[115 111 130 128 105] | 128

[[ 99 120 126 126  99 130]
 [115 105 147 147 116 106]] | 99

[[145 115 120 112 130  98]
 [129 124 117 121 120 118]] | 130

[[132 128 123 118 138]
 [130 125 111 127 106]] | 118

[141  99 122 154 111 130 114] | 130

[120 128 140  99 148 130 122] | 130

[[136 118 141 126 125 142]
 [123 117 141 126 122 142]
 [103 125 139 127 132 138]] | 125
---
[106, 114, 123, 128, 129]
129
[132, 124, 130, 153, 128]
128
[99, 151, 130, 135, 119]
119
[117, 128, 152, 113, 132]
132
[136, 104, 136, 119, 142]
142
[129, 104, 137, 121, 124]
124
---
array([147, 101, 139, 126]): 126, 147

array([130, 104, 129, 131, 114, 134, 140]): 140, 130

array([[115, 144, 122, 124, 140, 109, 125],
       [115, 144, 111, 116, 140, 109, 135],
       [115, 144, 127, 108, 140, 109,  99]]): 125, 115

array([[128, 125, 140, 110, 134, 106],
       [140, 144, 147, 128, 130, 120],
       [125, 129, 127, 119, 133, 126]]): 106, 125

array([[117, 141, 101, 138],
       [105, 101, 146, 120]]): 138, 105

array([127, 110, 101, 130, 116, 117]): 117, 127

array([113, 149, 110,  99]): 99, 113

array([130, 105, 104, 143, 158, 130, 102]): 102, 130
---
[134 105 119 111 121] ==> 134
[116 154 115 103 136] ==> 116
[152 118 124 113 153] ==> 152
[125 103 133 120 124] ==> 125
[121 106 105 132 153] ==> 121
[109 118 157 123 132] ==> 109
---
array([[127, 139, 152, 141, 116, 144],
       [124, 141, 118, 115, 139, 129]]) out 127, 129

array([100, 133, 145, 119]) out 100, 119

array([[108, 129, 146, 141],
       [149, 157, 138, 100],
       [143, 140, 147, 117]]) out 108, 117

array([[145, 148, 125, 140, 135, 106],
       [139, 138, 130, 144, 125, 114],
       [128, 131, 137, 125, 108, 153]]) out 145, 153

array([117, 116, 154, 156]) out 117, 156

array([118, 127, 123, 130, 132, 104, 125]) out 118, 125
---
[[142, 117, 139, 112, 115, 130], [142, 117, 139, 112, 116, 130], [115, 124, 139, 103, 130, 117]] --> 130
[[130, 129, 136, 106, 131], [132, 121, 134, 137, 119]] --> 137
[115, 136, 148, 155] --> 148
[[115, 136, 130, 137, 139, 124], [151, 118, 152, 100, 156, 149]] --> 156
[[123, 150, 118, 109], [139, 108, 158, 143]] --> 158
[[127, 150, 125, 122], [127, 100, 126, 144]] --> 126
[155, 109, 117, 103, 111, 118, 112] --> 118
[[132, 131, 132, 128, 132, 152], [141, 135, 140, 129, 139, 149]] --> 139
---
[156 117 126 114] gives 156, 114

[132  98 143 112 145 148] gives 148, 98

[142 139 137 135 139 148 150] gives 150, 135

[153 145 123 148] gives 153, 123

[[122 111 128 117 125]
 [137 131 118 125 149]
 [152 138 129 139 145]] gives 152, 111

[[112 127 112 142 155]
 [111 150 139 142 128]] gives 155, 111

[127 126 140 144 104 114] gives 144, 104

[127 118 125 135 149 126] gives 149, 118

[139 153 134 154] gives 154, 134

[129 157 132 120] gives 157, 120
---
[110 122 124 108 143 135 103] out 135
[141 153 139 115 126 128] out 126
[141 138 107 133] out 107
[118 135 139 115 154 121 132] out 121
[136 131 134 149] out 134
[135 155 123 118] out 123
[151 144 137 132 102 138 146] out 138
[122 116 152 124 133] out 124
---
[[153 137 145 135 141]
 [157 116 126 156 135]
 [132 122 100 142 152]]	126

[[129 128 156 132 128 130 130]
 [139 113 120 138 145 107 136]]	120

[[119 103 120 135 127 126 127]
 [123 136 143 119 112 134 131]
 [143 138 123 132 138 131 135]]	143

[[116 101 103 154 105 148 105]
 [112 119 115 131 130 127 127]
 [124 141 139 116 137 107 140]]	115

[[141 152 129 126 125]
 [116  99 136 128 136]
 [119 114 120 130 127]]	136

[[156 136 130 141 135 120]
 [152 124 120 128 132 122]]	120

[[108 124 107 121]
 [100 139 109 122]
 [149 145 153 117]]	109

[[131 156 123 126 139]
 [127 131 130 131 133]
 [135 151 124 129 142]]	130

[[133 134 126 121 124 124]
 [119 130 133 133 120 108]
 [157 112 127 114 128 137]]	133

[[117 123 136 117 133]
 [136 125 136 133 116]
 [155 127 129 141 115]]	136
---
[118 120 108 133 100 156 107] -> 156, 100

[[142 130 125 146 131 130 148]
 [136 136 122 137 122 132 151]
 [147 137 116 141 119 136 147]] -> 151, 116

[109 148 104 101] -> 148, 101

[106 147 129 142 127 124] -> 147, 106

[[137 103 116 118 117 116 117]
 [143 129 118 116 118 121 119]] -> 143, 103

[108 118  99 107 147 132] -> 147, 99
---
[145 118 131 138 151 109 123] Answer: 109
[127 128 114 143 122 135 157] Answer: 135
[ 99 137 122 144 123] Answer: 144
[126 134 141 142 141 152] Answer: 141
[150 129 117 107 118] Answer: 107
[107 104 145 124 119 127] Answer: 119
[107 103 120 148] Answer: 120
[154 130 138 146 144 128 153] Answer: 128
[152 129 122 132 121 122 115] Answer: 122
---
[[130 148 132 115 158 140 135]
 [152 117 130 123 123 132 108]
 [123 148 141 140 149 143 135]]
152

[[126 119 109 135]
 [118 141 130 142]
 [126 142 127 151]]
118

[[138 123 153 109]
 [146 113 152 112]
 [135 111 147 122]]
146

[[130 111 117 126 104 117]
 [121 127 106 122 109 115]
 [143 132 109 137 109 115]]
121

[[117 123 114 129 129 132 122]
 [131 130 126 117 126 101 123]
 [132 152 129 123 130 117 116]]
131

[[123 110 105 121 126]
 [123 117 115 125 125]
 [142 143 137 107 139]]
123

[[127 119 123 124 126]
 [147 124 108 107 106]
 [114 125 112 131 106]]
147
---
[123 113 102 127] out 123, 127

[[158 143 142 109]
 [122 131 147 105]] out 158, 105

[142 130 117 122 102 125] out 142, 125

[107 123 132 128 104 139] out 107, 139

[157 104 136 107 138] out 157, 138

[[113 133 110 145]
 [139 114 103 121]] out 113, 121

[[157 119 156 117]
 [107 146 109 134]] out 157, 134
---
Input:
[[120 132 132 134 135 135]
 [124 119 149 125 128 139]
 [111 122 139 139 133 141]]
Output: 135

Input:
[[122 115 103 107 117  98 124]
 [121 115 125 125 115 122 118]]
Output: 117

Input: [104 149 127 140 136]
Output: 136

Input: [151 131 122 102 130 133 119]
Output: 130

Input: [132 139 130 135 129 140 102]
Output: 129

Input:
[[104 116 132 130 112]
 [119 131 108  99 141]]
Output: 112
---
[[117 123 127 150]
 [127 130 131 150]
 [123 135 124 150]]: 135

[[122 141 153 136 130 126 144]
 [138 137 152 135  99 129 147]
 [146 117 125 113 130 129 133]]: 130

[[121 149 102 123 128]
 [110 125 102 125 143]
 [140 137 122 128 134]]: 122

[[138 144 121 150 129]
 [132 130 123 136 131]
 [130 139 139 147 129]]: 139

[[128  98 139 134 127]
 [136 156 120 118 135]
 [113 104 133 141 118]]: 133

[[131 145 120 104 133 119 137]
 [130 144 122  99 126 111 134]
 [122 115 117 103 135 108 101]]: 135

[[128 125 156  98 118]
 [143 131 140 131 114]
 [141 117 127 151 135]]: 127

[[125 127 116 130 123]
 [156 133 126 136 128]
 [126 128 120 130 127]]: 120

[[127 138 100 125 106 117]
 [135 135 110 117  99 127]
 [112 128 104 152 111 135]]: 152

[[118 127 151 147 130 126]
 [129 119 151 121 131 138]
 [128 117 151 123 128 132]]: 123
---
Q: ((130, 126, 146, 147, 121, 137), (129, 144, 144, 136, 144, 153), (128, 131, 132, 129, 128, 132))
A: 144
Q: ((149, 128, 129, 145), (100, 122, 148, 129))
A: 128
Q: ((137, 119, 148, 125, 142, 129, 133), (117, 157, 123, 115, 135, 129, 143), (131, 122, 122, 133, 132, 129, 146))
A: 157
Q: ((134, 138, 122, 113, 123), (154, 140, 121, 109, 119))
A: 138
Q: ((121, 134, 149, 129), (107, 125, 145, 123), (127, 128, 128, 128))
A: 125
Q: ((156, 109, 135, 134, 145, 130, 130), (153, 125, 122, 141, 126, 133, 141))
A: 109
Q: ((135, 143, 131, 125, 134, 128), (116, 132, 126, 102, 126, 140))
A: 143
Q: ((153, 117, 140, 144), (135, 121, 130, 135))
A: 117
Q: ((125, 130, 132, 128), (100, 144, 116, 138), (124, 131, 127, 132))
A: 144
---
126,120,126,126,134,141,132
128,103,125,117,103,127,127
-> 126, 127

139,148,138,133,119,133,138
137,156,131,128,108,121,145
147,132,129,139,129,118,129
-> 139, 129

134,112,138,126,121,150,127 -> 134, 127

142,111,149,136
128,146,147,124
140,132,108,116
-> 142, 116

148,109,138,121,109
137,114,134,109,114
151,118,137,112,118
-> 148, 118

118,107,140,106 -> 118, 106

144,104,128,138,113
149,130,145,126,142
128,130,139,136,108
-> 144, 108
---
[125 130 141 103 140] out 141, 141

[124 136 121 140 108 104 105] out 140, 140

[151 121 117 114 122] out 117, 151

[[147 147 135 124 146]
 [103  98 114 152 114]
 [140 136 135 133 143]] out 114, 152

[103 139 109 126 113 105 125] out 126, 139

[152 141 136 152 158] out 136, 158
